128 stands for zero in the data rows.
Each row of this table is followed by its label. One hidden rule gives the labels. It looks at one to three of the table's principal directions, none of them among the few with the most spread.
(122, 97, 119, 134, 90, 106, 131, 135, 159, 95, 163, 120, 101, 151, 111, 130, 147, 139, 114,
 132, 116, 178, 98, 78, 92, 119, 183, 127, 99, 96, 135, 113, 97, 139, 126) y
(125, 131, 134, 117, 139, 137, 133, 142, 123, 108, 120, 136, 145, 137, 117, 124, 150, 138, 128,
 124, 131, 111, 122, 134, 126, 110, 113, 129, 142, 121, 116, 130, 124, 121, 128) y
(173, 93, 111, 102, 111, 114, 97, 119, 128, 76, 71, 89, 125, 127, 174, 98, 142, 129, 105,
 168, 116, 120, 61, 128, 115, 52, 150, 91, 124, 55, 126, 61, 65, 171, 36) v
(131, 122, 125, 132, 128, 120, 125, 150, 127, 117, 116, 111, 127, 128, 131, 111, 129, 127, 126,
 142, 156, 118, 102, 129, 111, 95, 127, 124, 137, 113, 118, 121, 112, 141, 113) i
(94, 93, 121, 144, 83, 96, 137, 127, 173, 122, 189, 142, 89, 146, 84, 140, 139, 149, 120,
 133, 134, 198, 109, 71, 86, 141, 194, 129, 91, 109, 139, 111, 120, 127, 146) i
(124, 123, 129, 111, 136, 136, 149, 130, 129, 96, 167, 141, 133, 139, 121, 150, 117, 140, 122,
 102, 113, 129, 150, 115, 131, 148, 126, 145, 127, 144, 115, 172, 117, 109, 139) y
(95, 129, 133, 143, 107, 123, 142, 134, 142, 137, 187, 152, 114, 149, 95, 145, 145, 138, 131,
 122, 104, 167, 148, 99, 129, 161, 155, 146, 111, 133, 139, 150, 149, 121, 171) s
(151, 164, 125, 160, 131, 121, 101, 129, 102, 176, 75, 84, 124, 100, 170, 78, 109, 92, 150,
 158, 146, 107, 131, 167, 124, 101, 116, 113, 150, 123, 129, 112, 126, 155, 107) y
(110, 122, 122, 102, 132, 135, 150, 130, 138, 92, 185, 151, 126, 147, 103, 166, 127, 129, 121,
 101, 108, 174, 162, 94, 127, 178, 134, 156, 119, 160, 122, 162, 130, 93, 161) v
(190, 94, 80, 127, 113, 109, 107, 93, 129, 117, 87, 80, 91, 100, 180, 107, 72, 83, 117,
 128, 138, 133, 93, 115, 114, 98, 145, 106, 100, 113, 143, 104, 95, 158, 84) i
(116, 127, 140, 81, 175, 155, 161, 145, 119, 77, 151, 165, 167, 137, 104, 164, 123, 155, 121,
 89, 145, 90, 153, 138, 140, 142, 76, 150, 156, 166, 90, 182, 126, 82, 140) e
(115, 108, 119, 99, 132, 132, 147, 132, 141, 80, 166, 155, 128, 148, 100, 158, 137, 143, 121,
 102, 121, 151, 129, 102, 122, 145, 132, 137, 114, 128, 122, 143, 124, 102, 142) v
(109, 118, 136, 113, 133, 136, 155, 145, 138, 93, 177, 151, 136, 149, 100, 156, 134, 150, 118,
 103, 122, 134, 141, 105, 125, 147, 128, 151, 127, 146, 114, 170, 123, 106, 153) v
(134, 110, 104, 104, 127, 124, 130, 119, 139, 90, 141, 132, 115, 136, 122, 146, 125, 116, 124,
 110, 122, 166, 122, 103, 117, 145, 139, 127, 105, 125, 134, 119, 119, 111, 131) v
(149, 104, 99, 116, 122, 109, 110, 110, 129, 136, 110, 100, 104, 98, 155, 119, 80, 94, 113,
 160, 159, 159, 120, 117, 116, 121, 138, 126, 129, 147, 125, 98, 111, 142, 91) w
(129, 149, 133, 135, 145, 134, 128, 134, 116, 148, 114, 120, 136, 116, 134, 123, 116, 115, 137,
 124, 145, 115, 145, 145, 129, 139, 107, 135, 144, 154, 123, 140, 136, 120, 138) o
(127, 89, 108, 140, 88, 101, 123, 126, 165, 113, 137, 117, 92, 139, 106, 123, 143, 127, 116,
 133, 140, 180, 81, 79, 85, 112, 181, 117, 91, 97, 145, 86, 110, 141, 128) y
(95, 141, 140, 111, 138, 151, 158, 126, 127, 121, 194, 177, 141, 150, 90, 169, 141, 139, 129,
 96, 88, 148, 191, 112, 156, 188, 116, 165, 130, 174, 123, 186, 161, 89, 187) o
(143, 90, 95, 122, 114, 103, 129, 124, 147, 102, 136, 107, 96, 116, 131, 120, 89, 113, 117,
 130, 169, 156, 99, 96, 88, 107, 153, 123, 112, 124, 119, 119, 95, 133, 106) i
(140, 108, 104, 125, 121, 107, 121, 129, 132, 130, 124, 98, 105, 105, 143, 113, 84, 101, 116,
 155, 172, 153, 119, 111, 101, 113, 139, 133, 135, 148, 114, 117, 105, 140, 103) v
(178, 93, 82, 144, 104, 86, 98, 98, 130, 148, 92, 64, 77, 79, 193, 90, 40, 84, 120,
 169, 175, 141, 90, 124, 101, 88, 159, 101, 112, 113, 134, 92, 87, 176, 56) v
(113, 126, 123, 118, 128, 127, 128, 123, 139, 123, 131, 147, 126, 133, 103, 137, 146, 130, 134,
 121, 133, 156, 129, 120, 118, 143, 132, 124, 120, 127, 131, 106, 139, 108, 142) i
(125, 160, 136, 121, 165, 151, 130, 136, 104, 141, 94, 144, 157, 121, 121, 122, 140, 121, 148,
 113, 143, 87, 146, 169, 146, 126, 74, 128, 154, 145, 118, 137, 158, 107, 146) o
(130, 117, 133, 126, 130, 121, 132, 122, 129, 131, 128, 127, 130, 114, 134, 120, 104, 144, 122,
 137, 150, 104, 127, 137, 122, 107, 125, 124, 142, 131, 109, 136, 112, 133, 102) w
(116, 131, 144, 148, 116, 129, 128, 126, 132, 156, 137, 138, 128, 134, 121, 133, 142, 142, 128,
 132, 110, 120, 129, 130, 145, 136, 136, 128, 120, 122, 143, 128, 148, 139, 142) s
(141, 111, 126, 111, 136, 124, 128, 128, 130, 105, 118, 117, 133, 119, 142, 129, 108, 137, 115,
 134, 148, 113, 113, 130, 118, 110, 124, 123, 137, 125, 112, 125, 100, 130, 93) o
(122, 143, 148, 132, 143, 140, 141, 144, 120, 127, 139, 132, 146, 133, 128, 135, 127, 143, 130,
 115, 127, 95, 141, 142, 139, 134, 110, 139, 142, 139, 118, 165, 131, 123, 139) v
(154, 116, 110, 104, 125, 129, 104, 109, 121, 106, 80, 122, 129, 125, 147, 112, 150, 118, 126,
 146, 110, 129, 99, 139, 134, 92, 128, 100, 123, 86, 136, 72, 114, 142, 86) e
(154, 148, 132, 178, 108, 111, 107, 120, 117, 186, 107, 73, 107, 101, 182, 93, 85, 102, 133,
 157, 128, 117, 133, 142, 126, 121, 149, 123, 130, 131, 143, 132, 114, 172, 107) y
(115, 111, 123, 126, 122, 117, 131, 137, 140, 121, 139, 136, 121, 130, 110, 127, 128, 139, 125,
 137, 154, 137, 110, 118, 112, 113, 137, 124, 126, 118, 121, 118, 125, 128, 123) v
(125, 125, 145, 109, 128, 148, 132, 101, 128, 119, 134, 167, 148, 145, 120, 154, 162, 159, 123,
 112, 68, 109, 140, 136, 169, 141, 123, 121, 118, 111, 141, 126, 145, 121, 129) i
(118, 104, 117, 138, 104, 104, 130, 135, 153, 121, 155, 117, 100, 130, 115, 128, 118, 128, 119,
 138, 150, 171, 109, 92, 93, 128, 166, 130, 111, 123, 129, 118, 111, 134, 128) v
(127, 110, 141, 99, 142, 138, 139, 116, 136, 92, 131, 157, 150, 136, 119, 152, 136, 171, 118,
 106, 121, 94, 118, 138, 138, 121, 116, 116, 127, 111, 117, 131, 117, 112, 106) w
(135, 137, 123, 124, 141, 138, 136, 122, 117, 123, 135, 135, 132, 128, 134, 135, 116, 121, 136,
 106, 116, 115, 146, 136, 143, 142, 111, 132, 126, 138, 129, 156, 138, 117, 142) e
(132, 117, 112, 136, 106, 107, 116, 125, 141, 124, 135, 106, 101, 128, 138, 122, 121, 114, 126,
 143, 128, 173, 111, 106, 106, 132, 164, 120, 107, 110, 142, 103, 111, 141, 116) w
(114, 144, 145, 137, 128, 141, 123, 124, 126, 156, 114, 151, 141, 137, 110, 132, 169, 136, 137,
 126, 105, 120, 133, 141, 151, 138, 119, 124, 125, 123, 146, 110, 164, 125, 154) v
(133, 141, 132, 120, 126, 138, 112, 127, 127, 122, 98, 122, 137, 140, 129, 128, 172, 115, 128,
 132, 97, 153, 124, 125, 130, 138, 132, 124, 124, 119, 145, 88, 131, 125, 132) v
(119, 111, 128, 159, 102, 104, 127, 137, 151, 144, 142, 113, 104, 128, 122, 123, 118, 137, 124,
 138, 154, 143, 97, 107, 101, 121, 164, 121, 108, 112, 139, 117, 120, 147, 128) s
(156, 128, 108, 111, 145, 139, 127, 115, 116, 114, 103, 120, 130, 116, 142, 127, 109, 100, 128,
 106, 129, 117, 136, 132, 133, 128, 103, 130, 130, 148, 125, 137, 126, 118, 129) i
(126, 77, 108, 114, 118, 103, 141, 130, 150, 98, 154, 128, 106, 118, 116, 128, 88, 144, 109,
 136, 182, 135, 98, 100, 93, 95, 147, 125, 124, 124, 102, 131, 95, 131, 97) y
(139, 119, 126, 114, 131, 131, 125, 125, 124, 113, 116, 127, 134, 127, 137, 127, 130, 132, 120,
 132, 124, 116, 118, 132, 134, 112, 123, 123, 132, 119, 124, 120, 117, 133, 109) v
(133, 87, 117, 146, 86, 101, 127, 142, 160, 102, 136, 105, 98, 143, 113, 111, 146, 135, 109,
 138, 141, 157, 70, 80, 79, 85, 181, 120, 103, 89, 133, 102, 91, 155, 118) i
(135, 166, 135, 171, 116, 124, 104, 115, 111, 201, 101, 104, 118, 109, 158, 100, 121, 99, 148,
 154, 110, 127, 148, 155, 147, 140, 132, 121, 130, 131, 154, 114, 155, 155, 134) v
(122, 125, 122, 106, 160, 130, 145, 147, 124, 102, 132, 134, 141, 117, 116, 130, 100, 132, 131,
 115, 186, 107, 132, 138, 108, 116, 95, 136, 155, 153, 91, 155, 116, 101, 123) y
(122, 126, 131, 138, 126, 120, 134, 135, 133, 132, 139, 124, 123, 125, 126, 125, 114, 136, 130,
 128, 147, 122, 124, 128, 116, 124, 133, 128, 130, 128, 122, 139, 122, 130, 126) o
(140, 143, 140, 153, 103, 126, 112, 109, 125, 160, 119, 109, 121, 127, 151, 112, 140, 121, 127,
 144, 80, 137, 143, 129, 138, 133, 154, 125, 124, 120, 147, 117, 124, 152, 122) w
(105, 166, 146, 184, 95, 130, 123, 136, 132, 173, 150, 135, 115, 159, 109, 120, 184, 129, 156,
 121, 69, 152, 137, 123, 139, 156, 161, 126, 97, 95, 173, 129, 170, 142, 189) s
(118, 134, 138, 153, 124, 120, 126, 149, 135, 145, 113, 118, 128, 128, 114, 111, 141, 134, 135,
 133, 161, 117, 105, 132, 105, 109, 131, 122, 132, 119, 127, 116, 130, 135, 136) o
(96, 152, 190, 124, 122, 156, 145, 119, 140, 113, 181, 175, 166, 176, 109, 182, 196, 199, 123,
 95, 21, 121, 165, 128, 170, 191, 147, 136, 112, 109, 148, 156, 137, 107, 153) i
(171, 109, 125, 127, 95, 119, 81, 97, 132, 127, 52, 92, 123, 125, 175, 100, 167, 123, 110,
 172, 81, 131, 71, 134, 134, 78, 163, 85, 109, 58, 160, 30, 96, 180, 57) o
(122, 151, 150, 126, 157, 160, 159, 152, 99, 127, 151, 148, 162, 136, 119, 135, 127, 138, 128,
 104, 116, 65, 170, 147, 164, 127, 78, 163, 164, 170, 101, 211, 146, 118, 164) p
(134, 100, 93, 91, 142, 116, 137, 109, 127, 116, 151, 130, 110, 96, 132, 137, 56, 101, 114,
 136, 173, 156, 158, 111, 117, 138, 117, 147, 144, 185, 96, 147, 114, 108, 109) i
(145, 192, 131, 172, 140, 130, 100, 131, 85, 220, 68, 82, 129, 86, 170, 67, 102, 67, 157,
 171, 151, 108, 170, 179, 137, 118, 96, 134, 175, 169, 124, 126, 151, 152, 132) i
(80, 130, 159, 102, 155, 151, 167, 151, 133, 101, 184, 192, 164, 155, 71, 171, 155, 181, 125,
 95, 129, 106, 156, 128, 143, 154, 99, 152, 145, 153, 101, 179, 151, 83, 168) p
(156, 69, 92, 116, 83, 97, 109, 97, 161, 89, 125, 105, 85, 130, 143, 124, 121, 122, 103,
 144, 114, 183, 74, 79, 97, 100, 192, 103, 82, 78, 147, 69, 82, 156, 79) i
(201, 113, 79, 122, 127, 120, 98, 97, 104, 120, 69, 71, 102, 96, 205, 97, 70, 68, 125,
 140, 124, 116, 104, 139, 137, 93, 124, 106, 114, 112, 142, 109, 100, 166, 74) i
(164, 102, 107, 118, 126, 111, 103, 110, 125, 132, 81, 89, 115, 94, 174, 110, 83, 106, 112,
 163, 161, 123, 97, 136, 121, 95, 131, 108, 132, 122, 126, 86, 98, 156, 64) w
(145, 104, 113, 112, 135, 126, 135, 140, 134, 87, 113, 118, 128, 127, 124, 121, 120, 128, 118,
 115, 161, 111, 95, 118, 103, 91, 119, 124, 131, 120, 110, 129, 101, 126, 113) i
(122, 146, 154, 134, 138, 136, 129, 132, 114, 154, 125, 127, 148, 119, 140, 124, 122, 141, 125,
 145, 127, 97, 151, 153, 146, 128, 111, 136, 157, 147, 115, 145, 130, 134, 117) o
(135, 191, 144, 136, 156, 180, 121, 104, 87, 171, 83, 169, 166, 141, 127, 133, 187, 114, 166,
 86, 46, 75, 172, 185, 207, 159, 69, 121, 127, 126, 166, 138, 209, 111, 189) o
(131, 118, 125, 119, 143, 126, 131, 139, 127, 116, 116, 123, 135, 119, 130, 128, 112, 132, 124,
 128, 165, 107, 111, 135, 120, 110, 112, 125, 137, 131, 114, 129, 119, 126, 113) w
(139, 125, 127, 137, 127, 130, 135, 132, 118, 130, 132, 121, 127, 124, 139, 118, 111, 126, 125,
 126, 128, 100, 130, 131, 136, 110, 121, 134, 135, 132, 121, 157, 124, 142, 126) e
(135, 119, 101, 87, 141, 137, 130, 121, 132, 80, 124, 139, 127, 137, 110, 144, 143, 104, 126,
 102, 123, 171, 134, 105, 115, 147, 119, 135, 119, 142, 126, 113, 125, 92, 144) i
(141, 215, 137, 156, 156, 157, 109, 130, 74, 189, 76, 111, 150, 114, 157, 86, 145, 76, 172,
 131, 96, 100, 189, 188, 162, 140, 77, 134, 166, 153, 135, 145, 170, 126, 163) w
(104, 161, 153, 101, 166, 165, 149, 149, 107, 105, 146, 170, 173, 153, 102, 155, 168, 147, 138,
 98, 99, 102, 168, 150, 162, 157, 80, 149, 153, 149, 113, 170, 155, 90, 166) w
(131, 133, 133, 121, 145, 133, 138, 139, 115, 122, 134, 123, 140, 120, 137, 125, 105, 130, 125,
 129, 145, 102, 142, 140, 131, 119, 107, 140, 153, 149, 104, 161, 117, 125, 119) e
(135, 96, 98, 110, 128, 117, 144, 116, 139, 102, 155, 134, 107, 116, 117, 134, 85, 118, 120,
 111, 158, 144, 133, 101, 106, 123, 131, 137, 123, 151, 108, 152, 113, 114, 127) w
(116, 122, 133, 96, 144, 142, 142, 139, 130, 85, 145, 151, 147, 146, 107, 152, 150, 144, 121,
 111, 120, 132, 133, 120, 131, 138, 115, 139, 133, 133, 115, 139, 124, 103, 136) s
(122, 135, 134, 130, 136, 134, 130, 137, 131, 132, 113, 132, 137, 129, 112, 128, 144, 128, 131,
 119, 143, 124, 124, 130, 120, 129, 117, 130, 133, 137, 127, 121, 137, 117, 144) y
(124, 132, 142, 145, 112, 124, 118, 140, 139, 131, 103, 118, 132, 140, 117, 111, 172, 138, 128,
 137, 124, 130, 98, 124, 109, 105, 145, 116, 125, 98, 137, 93, 120, 140, 128) i
Here are more rows. What is the label of each one?
(138, 109, 93, 95, 135, 124, 133, 125, 132, 78, 142, 130, 114, 132, 124, 141, 113, 107, 127,
 109, 135, 165, 124, 104, 113, 137, 129, 131, 113, 130, 124, 129, 115, 107, 128) >> s
(102, 130, 151, 144, 109, 120, 133, 136, 142, 139, 162, 138, 127, 142, 113, 134, 147, 157, 126,
 140, 113, 143, 132, 118, 123, 140, 156, 132, 124, 117, 131, 130, 127, 133, 134) >> e
(149, 130, 114, 104, 148, 136, 118, 122, 113, 110, 93, 121, 137, 120, 148, 125, 123, 112, 131,
 127, 132, 116, 120, 146, 136, 117, 104, 117, 134, 122, 125, 112, 124, 124, 106) >> w
(144, 114, 123, 101, 150, 139, 140, 128, 122, 91, 125, 131, 142, 125, 136, 142, 109, 134, 117,
 106, 138, 98, 126, 131, 133, 120, 103, 132, 137, 141, 110, 152, 111, 116, 114) >> o
(135, 228, 180, 131, 197, 198, 126, 132, 57, 193, 57, 147, 209, 116, 148, 119, 164, 112, 159,
 106, 84, 22, 212, 225, 213, 154, 17, 148, 197, 191, 121, 173, 194, 105, 173) >> i
(95, 100, 140, 131, 96, 113, 143, 127, 163, 118, 183, 152, 114, 148, 87, 148, 150, 163, 112,
 130, 117, 170, 125, 85, 107, 141, 174, 137, 110, 122, 128, 125, 120, 123, 141) >> w
(151, 107, 114, 156, 82, 108, 105, 108, 147, 145, 110, 95, 93, 129, 146, 112, 136, 110, 117,
 145, 102, 164, 92, 98, 114, 116, 180, 113, 91, 96, 164, 82, 116, 166, 117) >> o
(134, 130, 155, 146, 124, 122, 126, 136, 125, 145, 122, 105, 138, 116, 154, 114, 109, 151, 115,
 151, 138, 87, 122, 143, 127, 104, 133, 127, 150, 127, 113, 141, 100, 155, 92) >> i
(117, 137, 142, 146, 130, 123, 130, 136, 127, 157, 131, 124, 130, 117, 127, 120, 113, 136, 131,
 140, 152, 113, 135, 140, 124, 126, 125, 131, 143, 141, 119, 138, 132, 133, 128) >> o
(160, 115, 116, 126, 115, 117, 107, 115, 132, 117, 92, 92, 117, 118, 162, 111, 120, 114, 118,
 145, 124, 137, 101, 124, 112, 105, 148, 110, 120, 105, 135, 91, 93, 150, 85) >> i
(114, 123, 121, 134, 121, 120, 134, 119, 138, 151, 155, 134, 111, 119, 115, 141, 104, 116, 125,
 128, 140, 162, 151, 109, 123, 162, 139, 144, 121, 164, 132, 136, 143, 117, 150) >> e
(163, 82, 74, 129, 123, 97, 127, 116, 147, 113, 115, 91, 81, 95, 143, 117, 50, 90, 121,
 115, 205, 147, 87, 99, 79, 107, 141, 118, 102, 139, 124, 120, 100, 132, 109) >> y
(162, 105, 122, 153, 108, 100, 105, 127, 137, 139, 79, 73, 109, 103, 170, 90, 97, 126, 116,
 161, 170, 103, 68, 134, 96, 68, 153, 97, 125, 91, 129, 88, 83, 175, 63) >> y
(123, 133, 136, 145, 122, 122, 124, 133, 131, 143, 124, 122, 126, 127, 127, 119, 132, 134, 133,
 136, 137, 124, 119, 133, 120, 122, 136, 122, 127, 118, 132, 120, 129, 136, 127) >> e
(123, 135, 136, 110, 145, 142, 137, 134, 120, 112, 138, 140, 146, 134, 125, 144, 131, 134, 125,
 119, 119, 120, 146, 133, 142, 143, 110, 140, 139, 144, 118, 148, 130, 113, 134) >> s
(125, 127, 129, 103, 158, 143, 142, 131, 122, 111, 131, 148, 147, 125, 119, 151, 115, 134, 126,
 105, 145, 105, 139, 139, 141, 142, 93, 136, 138, 154, 114, 151, 138, 102, 136) >> s
(150, 141, 128, 142, 122, 116, 104, 103, 115, 168, 105, 95, 118, 99, 180, 110, 88, 111, 130,
 162, 120, 126, 142, 151, 140, 132, 137, 115, 134, 130, 136, 112, 116, 154, 86) >> e
(84, 145, 180, 136, 122, 150, 150, 135, 135, 142, 176, 179, 159, 163, 89, 162, 185, 184, 124,
 114, 70, 112, 160, 129, 164, 163, 131, 146, 131, 131, 135, 158, 160, 115, 169) >> o
(132, 111, 119, 123, 131, 117, 131, 133, 137, 118, 122, 117, 122, 115, 126, 122, 105, 127, 120,
 132, 170, 128, 112, 120, 102, 111, 128, 128, 135, 137, 111, 123, 109, 126, 112) >> i
(117, 181, 162, 149, 143, 153, 123, 136, 107, 164, 110, 136, 158, 138, 130, 127, 167, 132, 149,
 121, 91, 101, 157, 165, 160, 153, 104, 130, 142, 132, 143, 138, 162, 123, 159) >> v
(162, 103, 107, 85, 156, 134, 134, 125, 120, 72, 103, 116, 139, 113, 149, 131, 91, 122, 113,
 112, 159, 97, 112, 133, 118, 98, 98, 124, 142, 136, 99, 138, 89, 117, 87) >> i
(147, 124, 117, 139, 109, 115, 105, 110, 127, 141, 99, 107, 112, 118, 153, 103, 128, 117, 132,
 152, 118, 134, 107, 134, 124, 103, 148, 104, 118, 93, 142, 89, 116, 155, 96) >> y
(133, 94, 106, 116, 120, 112, 136, 144, 144, 91, 145, 110, 109, 128, 122, 130, 105, 118, 110,
 129, 165, 155, 103, 91, 94, 114, 144, 139, 122, 136, 114, 131, 98, 130, 119) >> w
(147, 102, 95, 126, 114, 104, 119, 121, 138, 115, 119, 98, 97, 111, 140, 108, 94, 102, 122,
 141, 163, 159, 106, 105, 90, 104, 151, 121, 120, 125, 121, 108, 97, 139, 102) >> i
(129, 136, 126, 108, 142, 141, 126, 118, 123, 118, 117, 144, 140, 132, 124, 141, 142, 125, 133,
 114, 112, 131, 139, 137, 142, 145, 112, 125, 126, 131, 133, 119, 140, 109, 134) >> e
(130, 94, 97, 115, 114, 105, 127, 104, 148, 134, 151, 119, 93, 105, 128, 141, 75, 102, 110,
 140, 158, 188, 138, 90, 107, 154, 154, 140, 115, 169, 126, 116, 119, 122, 121) >> o
(114, 177, 150, 175, 107, 140, 118, 133, 121, 175, 129, 129, 127, 154, 120, 121, 187, 117, 153,
 120, 62, 146, 149, 132, 150, 164, 144, 132, 109, 113, 172, 126, 172, 138, 188) >> s
(112, 114, 123, 131, 119, 116, 140, 134, 144, 122, 166, 134, 113, 132, 111, 141, 113, 134, 124,
 124, 144, 153, 128, 105, 113, 143, 146, 138, 117, 137, 125, 143, 127, 121, 141) >> s
(135, 142, 143, 124, 152, 141, 132, 135, 109, 132, 108, 128, 154, 118, 141, 121, 119, 139, 129,
 128, 140, 75, 135, 160, 144, 110, 94, 128, 156, 137, 109, 148, 126, 129, 113) >> o
(134, 72, 97, 98, 108, 110, 136, 119, 158, 66, 161, 132, 101, 140, 116, 152, 116, 134, 105,
 117, 132, 174, 94, 77, 102, 125, 165, 125, 92, 108, 130, 115, 96, 124, 111) >> s
(136, 119, 114, 120, 125, 131, 130, 115, 123, 126, 132, 136, 121, 126, 128, 128, 123, 117, 126,
 124, 115, 131, 136, 122, 140, 124, 124, 131, 124, 133, 130, 134, 136, 130, 132) >> o
(150, 151, 141, 150, 129, 135, 120, 115, 109, 156, 105, 111, 136, 116, 162, 107, 117, 126, 137,
 130, 104, 85, 141, 158, 148, 117, 119, 120, 138, 121, 132, 145, 125, 148, 114) >> w
(129, 150, 150, 170, 113, 127, 130, 128, 124, 166, 141, 113, 124, 128, 144, 118, 120, 135, 135,
 127, 104, 107, 144, 137, 138, 138, 142, 132, 126, 128, 140, 159, 132, 148, 141) >> i
(151, 119, 92, 126, 130, 116, 119, 127, 131, 105, 98, 109, 107, 121, 133, 108, 118, 100, 143,
 114, 160, 139, 93, 124, 96, 103, 129, 106, 110, 102, 133, 104, 116, 126, 121) >> y
(114, 137, 133, 149, 124, 121, 130, 141, 136, 145, 136, 125, 121, 130, 115, 125, 130, 128, 138,
 126, 146, 139, 125, 125, 113, 138, 137, 130, 123, 131, 133, 129, 138, 125, 148) >> v
